128 stands for zero in the data rows.
Here are some points:
93,133,124,129,96,91,147,95,116,98,113,94,156,118,123,119,111,109,113,141,161,87,84,115,90,112,180,150,127,103,95,157,132,241,118,170,99,105,195,95,121,47,100,110,156,186,140,138
126,121,123,83,121,107,90,151,119,119,111,115,133,129,177,124,132,156,141,109,128,156,116,161,153,178,127,110,89,169,152,108,138,166,97,123,196,190,82,97,125,111,112,124,114,96,148,149
104,165,236,134,88,154,119,124,207,166,69,117,103,171,125,146,105,104,99,251,239,179,128,105,116,108,159,109,111,134,130,192,65,96,124,119,171,132,68,81,85,142,154,102,127,92,74,116
108,152,188,100,136,156,111,135,226,177,104,96,79,83,105,95,124,146,123,120,118,92,132,83,109,93,122,152,118,100,118,122,128,78,186,93,199,128,152,158,119,144,214,106,187,99,150,128
136,99,122,144,115,133,71,115,109,116,133,88,120,210,150,116,205,132,150,148,117,131,136,151,110,124,140,96,92,98,130,156,111,89,115,183,109,158,100,99,158,88,112,171,93,116,133,149
106,178,171,125,94,86,109,109,162,95,109,139,138,114,124,138,118,112,98,167,112,139,98,142,91,109,89,134,114,126,121,150,113,174,116,136,135,97,125,140,99,103,169,102,191,122,178,157
118,132,87,80,185,191,94,85,113,99,139,161,114,129,154,69,161,118,172,117,119,93,153,97,179,186,155,89,102,142,121,98,156,164,147,113,108,143,136,189,170,146,157,116,90,132,142,155
129,137,112,147,149,136,117,151,103,156,127,141,114,97,84,144,100,135,90,76,155,124,143,94,121,90,117,196,184,120,121,159,143,111,113,70,144,126,53,121,105,126,118,102,169,149,133,81
123,130,98,104,147,166,94,137,118,165,131,184,147,94,98,81,136,135,188,139,152,111,137,75,126,103,154,141,154,113,128,116,168,106,161,114,116,155,144,107,161,132,148,177,173,168,116,79
121,90,147,139,127,120,128,121,129,150,112,142,84,98,99,125,111,123,135,139,136,121,122,132,105,97,102,145,133,147,116,130,119,95,108,101,134,124,152,131,111,197,164,115,197,111,171,127
165,100,104,157,129,160,125,92,145,114,119,119,98,158,130,86,181,114,148,112,125,196,122,138,155,137,207,83,110,138,116,96,152,121,134,133,143,132,106,126,151,153,138,115,89,132,142,124
122,163,102,113,141,113,168,147,117,149,124,128,179,105,95,108,128,151,173,121,121,119,128,95,111,107,142,130,148,104,113,103,165,157,158,130,111,118,109,137,139,80,133,166,150,165,119,95
90,141,122,103,87,122,127,118,106,103,104,93,163,113,127,133,124,139,163,146,103,98,83,126,92,112,152,101,97,109,78,120,139,106,144,197,83,101,142,109,119,125,100,152,139,169,96,148
116,118,131,142,107,144,187,127,123,59,109,146,140,115,112,126,107,132,129,108,171,99,90,98,91,101,161,167,147,112,131,147,129,138,108,130,132,86,125,97,115,137,114,102,154,182,157,117
117,163,111,136,120,61,114,77,107,120,122,132,126,123,109,112,126,90,125,145,152,108,115,115,104,113,177,153,151,110,109,163,153,108,134,146,80,126,137,119,141,100,123,105,139,193,143,117
102,139,149,137,105,63,73,80,121,133,104,44,158,177,195,177,130,60,75,166,94,104,131,145,153,197,83,69,117,178,115,146,72,120,105,155,72,103,178,153,112,115,94,112,91,121,45,181
130,109,112,163,154,131,133,95,136,90,139,155,142,77,112,90,130,65,105,124,187,107,140,62,120,111,133,161,183,104,149,169,161,124,161,91,131,134,177,112,138,128,148,121,191,182,96,72
184,108,102,97,211,127,97,121,132,136,223,146,115,185,98,139,131,147,140,150,119,140,142,98,132,166,127,144,119,106,178,104,134,84,129,105,130,163,83,134,139,101,168,173,103,114,122,97
156,187,111,133,134,84,86,73,132,128,180,57,123,163,99,116,130,73,110,139,104,204,217,151,212,133,104,116,140,122,167,217,149,137,137,116,99,172,110,150,183,102,136,103,101,121,114,112
110,116,203,114,118,154,126,120,232,97,89,166,139,115,106,127,98,107,106,187,131,98,179,91,142,103,105,111,131,132,125,202,86,140,195,97,159,119,100,163,105,101,187,113,172,98,92,123
99,145,209,128,75,179,132,146,156,133,90,141,104,153,116,224,70,188,85,186,97,140,117,141,93,101,87,121,111,137,114,158,65,146,163,124,168,155,119,99,54,130,165,185,167,79,87,157
128,152,108,138,150,89,40,84,126,73,137,137,141,89,100,84,137,76,123,147,188,106,137,69,118,110,163,148,171,113,139,174,170,148,155,108,115,140,147,117,157,127,153,117,170,196,122,79
114,158,197,122,111,149,117,107,206,106,116,168,117,131,110,129,162,105,108,221,111,154,194,116,118,110,110,92,122,126,120,250,112,92,186,122,131,178,105,131,114,108,174,169,210,116,100,112
104,138,114,100,111,71,149,81,100,101,118,145,105,113,110,89,140,129,148,126,170,91,83,97,88,111,190,130,110,91,81,146,165,123,141,174,96,117,135,104,150,199,118,99,145,200,155,132
112,114,133,190,128,204,128,79,106,98,130,112,115,93,108,88,238,103,210,114,152,103,107,113,93,109,150,102,98,101,103,100,148,145,151,134,102,115,143,119,142,100,164,112,161,129,122,127
113,189,107,141,119,188,72,142,108,119,127,129,131,129,110,130,113,144,109,99,143,108,112,107,111,102,155,205,146,105,121,122,140,81,117,118,138,100,101,112,109,145,105,110,152,155,170,109
130,97,123,95,108,110,186,162,117,110,85,86,17,106,141,120,120,141,136,119,118,118,104,161,155,158,119,128,124,232,227,109,94,109,87,109,143,115,94,82,159,54,97,110,125,87,110,142
115,160,130,140,134,138,145,153,123,96,111,146,107,85,103,119,91,137,114,96,173,92,117,89,101,93,160,188,169,119,123,158,130,133,108,91,158,112,138,94,112,201,114,109,175,156,146,94
12 more points follow, each with its number after it:
116,132,109,147,152,138,123,135,106,154,145,157,164,94,91,114,119,145,124,71,162,105,108,98,100,91,158,186,169,111,106,160,162,104,123,96,134,105,120,120,127,172,126,92,145,175,207,100 0
126,189,113,122,143,158,147,115,99,140,146,152,117,168,167,157,145,111,103,100,81,128,140,147,149,181,84,104,121,146,112,92,117,133,127,131,89,98,160,190,118,80,112,118,74,109,127,170 1
99,136,109,76,168,133,64,95,127,133,123,100,86,115,174,81,149,120,144,122,119,82,130,115,167,195,147,81,73,134,107,102,146,128,131,146,114,114,107,184,144,119,129,119,111,123,126,179 2
180,122,128,153,111,68,162,94,115,157,147,162,109,129,129,174,131,113,67,147,99,195,172,155,119,143,64,93,164,142,150,140,98,132,118,119,114,162,115,141,87,139,110,216,107,107,53,102 3
157,148,107,115,170,175,103,167,98,137,133,85,139,108,156,143,106,104,106,123,114,137,175,171,173,153,99,117,140,125,115,139,122,76,111,88,115,160,127,183,156,125,125,132,100,96,94,93 4
124,108,110,114,160,97,76,115,112,63,140,203,143,146,172,118,159,113,121,106,108,109,145,120,161,178,104,111,116,133,122,93,126,151,127,115,121,119,211,169,145,120,127,132,101,114,125,148 5
129,151,133,161,127,132,122,120,158,113,132,107,88,112,113,128,132,59,146,140,129,128,128,97,115,126,78,145,139,200,141,135,148,124,134,110,84,120,182,137,130,134,156,113,121,129,154,129 6
172,133,133,102,71,194,128,83,110,137,139,136,138,137,133,139,116,145,141,179,91,150,120,157,74,115,181,80,83,110,127,124,99,141,115,225,77,131,90,108,107,205,99,228,74,133,85,160 7
107,162,170,109,101,94,141,75,163,135,120,111,128,140,123,114,178,118,114,229,95,148,164,119,88,119,185,73,87,97,102,251,127,166,232,178,94,149,134,117,120,164,160,210,186,128,102,141 8
122,92,106,114,133,146,99,166,122,168,115,189,129,92,111,91,131,159,226,142,126,100,114,86,104,105,153,111,116,112,138,97,140,110,168,139,122,107,148,108,140,119,144,236,156,161,116,95 9
134,104,121,123,168,163,100,161,115,179,141,181,170,160,148,127,194,111,136,117,120,155,192,131,145,157,95,112,146,126,131,144,116,97,116,81,124,191,113,136,173,98,133,178,101,102,105,94 10
153,140,101,91,140,128,153,136,116,135,128,49,88,105,163,112,137,130,161,109,125,153,110,173,153,161,127,134,106,136,197,105,163,187,119,105,172,188,108,114,140,132,137,115,108,117,175,154 11
Which three of these numbered points are nearest to each point below, looking only along the 2 directions in which the first points spread most? Their numbers follow each, nearest first.
98,146,179,95,90,126,125,159,203,104,87,134,105,128,114,150,93,151,102,165,99,123,137,151,123,95,105,143,90,109,84,126,93,81,137,134,145,111,157,155,90,165,173,99,189,87,154,133 > 8 3 6
116,173,86,103,160,85,101,144,102,165,143,86,101,78,81,71,140,176,152,55,168,101,106,98,99,86,181,177,141,73,97,122,198,142,152,103,148,109,111,126,149,138,142,108,159,173,219,98 > 0 9 6
121,158,166,155,106,162,46,192,112,98,96,130,162,219,139,186,169,175,74,81,87,181,164,154,134,130,70,153,142,184,115,124,73,128,57,88,167,128,188,114,97,144,86,130,97,65,138,122 > 3 8 4
154,175,93,147,143,129,109,98,98,134,158,99,142,124,144,160,135,122,118,117,87,227,139,196,144,174,98,102,114,123,118,108,132,132,128,126,144,207,123,188,122,90,121,128,78,107,141,137 > 1 7 2
93,105,224,183,91,131,176,98,169,104,105,151,134,168,118,129,119,110,116,230,255,188,84,118,82,108,171,85,102,142,90,120,109,153,126,151,130,102,141,94,108,116,163,92,99,144,118,138 > 8 6 3
96,75,129,80,116,111,169,151,106,111,106,66,151,157,170,111,211,145,178,132,118,102,121,166,102,157,149,75,96,105,79,137,127,139,106,152,106,166,98,96,168,144,109,172,100,128,139,160 > 2 11 1
110,113,114,92,124,108,169,136,112,162,98,141,127,105,102,101,124,148,181,143,137,95,114,94,109,106,163,120,130,113,105,127,146,122,148,143,111,134,161,101,141,122,120,165,161,163,88,101 > 9 6 0
159,110,112,146,209,116,101,154,138,122,167,111,146,70,75,58,198,74,142,85,137,136,181,46,144,123,89,110,225,241,162,115,230,74,185,30,123,171,210,156,242,130,196,127,124,122,113,54 > 9 0 6
126,109,143,235,114,156,133,159,124,147,138,131,72,204,131,178,79,142,81,135,173,195,90,121,165,106,125,169,101,119,151,113,64,199,71,127,213,87,111,87,68,140,77,103,121,89,109,126 > 8 3 6
139,112,94,101,150,84,170,114,166,191,130,137,131,132,129,130,138,176,133,103,120,198,196,87,161,126,146,108,136,92,117,97,148,101,135,109,189,182,141,138,143,172,146,156,117,112,156,92 > 6 10 4
158,106,130,117,79,75,106,139,126,178,124,102,147,128,203,141,116,99,139,140,103,132,80,209,136,162,114,89,93,105,164,104,134,125,109,173,106,106,129,100,106,153,93,103,98,129,145,189 > 1 7 2
137,73,77,95,218,138,115,88,108,117,171,153,133,105,131,61,178,116,151,70,123,117,155,82,176,181,110,90,143,130,136,88,192,158,185,76,113,141,100,225,172,113,177,114,103,137,144,134 > 5 2 11
154,164,100,118,157,102,113,84,148,132,219,99,145,192,94,121,131,78,115,138,108,185,223,134,203,149,93,116,141,114,175,174,134,134,147,106,108,150,144,198,154,127,144,111,96,119,103,115 > 7 1 10
87,78,149,116,104,124,122,171,106,140,101,197,84,120,182,179,70,187,99,91,98,161,85,195,121,164,104,127,81,136,99,102,72,175,63,137,205,116,114,141,65,62,63,90,114,74,151,181 > 3 4 8
117,137,193,95,121,137,78,138,229,113,88,131,112,109,96,120,106,151,127,143,141,116,134,113,132,91,129,153,104,122,112,101,108,142,142,106,161,100,112,147,111,104,202,104,105,99,171,132 > 8 6 3
113,84,177,105,102,152,119,145,207,107,98,187,13,119,106,126,111,136,112,166,108,127,123,137,99,101,97,121,108,101,109,119,125,189,173,129,150,110,108,167,101,159,193,114,199,114,143,126 > 8 6 3
113,96,99,136,145,108,108,90,117,122,145,185,127,91,96,97,137,103,128,108,168,114,124,96,107,103,158,149,154,99,113,151,183,146,143,120,97,122,168,126,151,161,148,116,153,192,157,104 > 0 9 6
115,153,164,135,95,147,45,160,107,92,99,139,95,129,105,157,96,99,173,132,144,117,107,106,102,143,79,91,119,255,173,132,117,105,97,129,97,113,144,103,155,142,112,91,121,118,84,144 > 4 10 7
114,103,187,149,115,148,133,104,148,127,129,188,150,131,105,143,116,109,125,194,205,183,122,126,104,108,116,114,111,186,108,109,125,136,135,132,104,110,92,127,111,137,192,114,99,118,124,123 > 8 6 3
116,121,97,112,141,116,193,91,115,132,132,70,70,86,102,68,154,116,171,131,168,91,111,82,103,103,181,135,153,99,123,136,184,121,169,126,109,139,161,108,166,191,153,121,163,201,124,98 > 0 9 6
138,153,114,98,161,93,161,118,114,92,141,133,109,147,142,57,255,101,142,102,134,146,177,117,147,165,111,94,174,164,140,123,173,110,167,91,116,179,137,121,215,162,162,159,118,131,122,109 > 5 11 2
87,123,117,138,130,112,135,146,113,97,86,131,127,85,179,108,175,184,138,104,120,138,120,181,98,144,155,110,112,134,97,108,119,147,87,123,162,142,130,99,125,100,116,143,116,103,141,150 > 10 11 4
150,172,76,84,194,116,159,159,105,169,157,126,124,75,147,50,163,140,179,103,138,118,155,150,148,152,157,92,110,75,101,105,203,74,151,103,126,197,101,158,212,87,161,155,118,124,143,91 > 5 11 2
90,108,223,139,80,154,83,129,212,195,90,106,93,111,138,192,75,136,78,155,118,123,101,138,95,112,102,119,112,172,120,123,69,178,154,130,163,132,102,81,71,165,185,119,162,92,69,168 > 8 3 6
104,166,133,112,114,199,128,101,120,81,108,118,168,114,213,120,112,102,111,130,112,124,103,151,170,194,106,87,98,165,157,114,100,214,125,143,132,118,140,128,110,154,104,98,105,117,109,179 > 7 4 10
116,163,159,107,127,140,137,125,169,126,120,155,165,103,100,124,121,127,150,158,150,150,129,122,108,101,99,143,130,130,122,171,139,65,217,106,146,164,97,119,118,103,202,136,185,105,156,132 > 8 6 9
137,109,152,94,61,74,193,161,177,161,58,153,149,139,195,166,125,138,94,158,98,90,125,159,167,178,180,114,155,208,132,130,62,127,52,158,119,110,132,72,108,125,59,89,111,80,90,188 > 3 7 4
113,114,126,144,117,81,155,128,104,143,127,122,111,211,149,132,199,157,138,119,95,124,135,165,111,122,115,99,88,105,105,172,120,121,102,177,108,145,168,99,152,131,104,129,97,103,128,173 > 1 11 7
120,120,114,142,117,107,148,95,109,148,158,111,121,133,184,167,121,106,101,117,74,200,111,194,142,186,90,94,93,120,116,98,113,111,121,166,134,135,136,190,101,114,104,109,78,115,144,175 > 1 7 2
93,114,122,115,96,125,187,119,100,176,99,98,156,110,114,133,105,142,120,115,153,92,88,130,91,101,181,161,115,110,84,157,135,143,99,159,105,94,133,97,111,84,94,101,144,168,150,146 > 9 6 0
123,118,102,99,141,55,144,112,117,115,137,88,109,102,190,100,130,118,131,120,108,131,129,156,173,187,128,95,100,150,154,90,136,179,127,133,129,134,114,153,131,46,128,116,98,118,163,175 > 2 1 11
